Which row each row swaps with, under one turn or mirror:
The rows were stretched afterwards, more along some directions than others.
Tilav: [ 10.9  20.3  -2.8  19.6   5.4 -15.3   9.3  -4.2  -4.1   4.7   1.8  -8.9
  23.2   2.6  -5.6  19.5   6.2  17.6]
Rezu: [ -5.3   6.8  -7.6   4.7  19.7 -22.3   0.4 -16.2  23.7   1.8  15.9 -11.2
   6.1   5.0  -6.3   6.1 -11.7  13.2]
dubo: [-20.3   8.9  12.7  16.3  14.7  -4.1 -11.6 -29.3  15.0  -3.9  16.3  -5.4
 -10.3  18.9  15.9  -9.9  -1.8  -9.8]
Semir: [ -4.2  -8.2  18.3 -14.1   8.7 -13.9 -19.5   0.5   2.2  -2.8  11.4   3.5
  -1.2   1.8 -26.2  -3.9 -26.1  18.8]
vuni: [-12.7  -5.7   6.7   2.1   4.4  23.0  -2.4 -25.8  23.0   2.3  -8.0   3.4
  -5.7  11.5  29.0  -7.6  13.9 -14.5]
nari: [ 20.0   7.6   2.1 -11.4   0.7  -4.9   1.4   3.3 -21.3  -6.5  13.6  14.3
   0.7   5.2  12.1  -9.3  -7.6  16.5]
Mufup: [-32.4   9.2  -8.7 -23.6   3.1  19.3  -0.4  10.8  -2.9 -19.3  -1.3 -12.5
 -28.2   0.0  -1.9  -0.8  -2.2  -6.6]
rafe: [ 33.3   5.1 -19.4  -9.3  21.4 -28.1  29.8  19.2 -17.0  17.6   9.3  17.5
   5.4  -2.1   5.4  -6.5  -3.6  13.6]
Rom: [-12.9   1.1  19.2 -11.6  -4.3  17.1 -32.4 -20.5  22.4 -17.7 -12.8 -12.8
 -20.8  -8.4   3.8   7.4 -11.4  15.7]
Gakub: [ 15.9 -13.9   2.1  21.6  -2.2 -18.9  -3.7   8.5  -7.2   7.5  19.9   4.2
   8.1   3.7   0.4   7.5   3.8   3.2]
Noveg: [ 13.7   1.2   6.5  18.7 -19.2  -1.2  -7.1 -14.5 -13.3 -17.4  -9.8   5.3
   4.4  -7.1 -14.5  38.1   1.4  24.8]
ragok: [ -0.7 -20.8 -26.0  -6.2  11.2  -4.8  25.6   9.9  -4.3   5.4   5.2   9.7
   5.9   3.4  -1.0 -18.2  -7.3  -4.2]
vug: [  3.6  10.6  16.4 -17.6  17.1  -0.8 -10.3  -5.3  -4.3  -0.8  -9.4   2.8
 -27.8 -13.5   6.0  -0.3   1.4  26.7]
Mise: [ -9.6   9.1   1.8   1.0  15.7   0.8   5.9   2.6  21.2   5.8 -17.0 -10.1
 -28.1  -1.7  26.9  -0.1   9.3 -33.0]
devi: [-13.9 -15.1  12.0 -11.5  -0.7  -5.5 -20.8  13.2   1.6 -11.5  13.9 -14.6
  -0.2  11.6 -10.2   4.6 -13.6  21.3]
bopat: [  4.3   8.7   7.6  13.2  -2.4  -3.2 -12.7 -21.0   7.2  -2.9   3.7   0.9
 -14.5  -2.7  22.9  -5.7  -0.2 -17.6]
Fomis: [ 10.3 -11.6   0.1  10.3  -1.5  -9.7  -1.6  12.4   5.6   8.8  -9.2   1.4
  -7.6  -1.6  -0.3  17.8  15.0 -22.2]
sador: [  9.8  -3.5 -15.6   1.2   8.1 -13.1  20.6  -6.7   5.8   4.5   7.8  12.1
 -10.4   5.3  27.3 -24.0   6.5 -18.9]
Koni: [-39.1  -3.2  16.8  18.5   7.9   5.3 -23.4 -40.5  33.6  -6.5   0.0  -8.8
  -8.0  10.2  -4.2  -2.7  -8.5  -6.0]
gora: [  3.9 -17.8   5.0   4.6 -14.3   6.4  -0.3   5.6  -6.5  -1.4  -9.7   0.0
  14.3  10.4   1.3  26.5  15.0   0.1]
Soki: [ -1.0  -9.9  -1.9 -19.7   9.9 -10.1  -9.5  24.5  -6.7  -0.5   3.7  -6.3
   3.7  -6.8 -27.9   3.8   0.3  -1.7]
disak: [ -5.7  -5.5   3.1 -16.3  21.9   3.9  -0.7   4.4   7.8  15.1   1.7  -6.7
 -26.2  -4.8  12.9 -24.7  -2.1 -33.8]
fisi: [  0.9  -2.7  -2.5  21.9  -2.4   2.8  -2.6  -6.3  -7.2  -8.8  -1.1   5.0
  17.1  -2.3 -15.1  16.7 -21.9  14.9]
bop: [  4.7  18.0  -8.7 -20.7  27.6 -16.9   6.9  -0.4   4.0   1.9   6.5   0.4
 -10.0  -5.3  13.9 -21.2   5.2   0.8]
fug: [  9.0  16.6  -5.3  -9.6  13.9   2.1  15.8  -5.9 -32.6  13.6 -13.1   7.0
  -5.4  -4.8   9.3 -15.6   1.4 -11.8]
Vit: [ 14.9 -12.3  25.2   6.2   8.6  -5.2 -29.2  -9.7   3.0  12.1   3.6  -9.7
   1.3  -3.3  -1.5  12.0   3.3   2.2]
bevem: [-10.7   7.3   7.0  13.5 -16.6   2.8   1.3  -7.0  -4.3 -22.1 -13.8   2.9
  -9.8  -2.1  -3.7  27.7   4.9  24.0]
koz: [-10.2  13.0  -7.6  -5.7   1.6   1.5   6.0  -1.0 -19.1 -20.1 -16.7 -20.4
   3.3   7.3   5.2  18.4  17.9  -9.0]
vek: [-12.6  -2.4  -6.7   9.3  12.3   9.8   0.6 -23.2  22.4  -8.6   0.3  -3.9
  19.2  11.4  -8.5   0.7   1.2   0.8]
vesi: [-11.1 -14.4  -4.3 -24.7  15.2 -10.3  10.4   5.5  -8.0  15.1  21.1   0.2
 -11.9   3.6   6.6 -32.2 -10.2 -13.1]
rop: [ -4.5  13.5  11.0   0.1   5.9  14.3 -13.4 -27.3  11.9  -7.7  -9.3  -7.5
  -2.0  12.4  21.6   2.4  19.3 -10.5]
zapu: [-30.1   5.8  -1.1   0.1  10.6  14.9  -5.4 -26.9   6.0  -2.1   6.9 -20.8
   1.6   6.5   3.9 -27.1  -4.4 -21.7]
menas: [ 17.0 -16.6   2.6   4.9 -15.6  -4.6  -5.7  -0.9 -16.5 -10.4   0.6  -4.3
  32.3  10.7 -17.4  26.8  11.5  14.7]
dizo: [-36.2 -13.0  28.3  19.7 -13.0  28.8 -21.3 -25.7  26.6   2.3  -7.9 -17.8
 -14.0   7.0   0.9  -0.1   4.8 -16.8]
kesel: [-19.5   7.7   3.6 -16.1  15.3  -7.5  14.6  -6.0  -4.6  10.9  11.8 -11.2
 -11.8  19.0  11.8 -12.7 -11.1   1.9]
vabed: [  3.8  15.4   1.1  22.8  -8.5 -10.8   8.9 -32.8   3.6   1.8  -4.2   4.2
  15.1   9.8   8.1   9.4  -2.6  24.0]
linom: [  8.8  14.0   6.6  -7.0  18.7   3.0   4.6   7.0  17.0  22.4  -6.8  18.6
 -19.6 -11.4   6.1   8.6   5.3  12.0]
vif: [-21.3   7.7   8.2  17.1  20.6   3.3  -1.0 -18.6   5.5  -1.9   7.9 -18.6
 -19.0   5.6  36.2 -18.9  -3.6 -18.9]
tep: [ -9.7   3.2  10.3  -5.4   5.7  29.7   1.6 -23.2  24.0  11.5 -14.8   9.2
 -14.6  -6.7  -8.8   9.1  -9.2  24.0]
palu: [ 22.6  -1.6  10.1  21.1  23.4 -18.3  17.3 -10.1   9.5  32.3  15.1   7.7
  12.3   3.5   6.9 -15.9  -2.3   0.7]

Swapped with linom: vesi
Swapped with Soki: bop
Swapped with menas: rop
Swapped with vabed: dizo
Swapped with Noveg: dubo
Swapped with Gakub: bopat
Swapped with fisi: vif

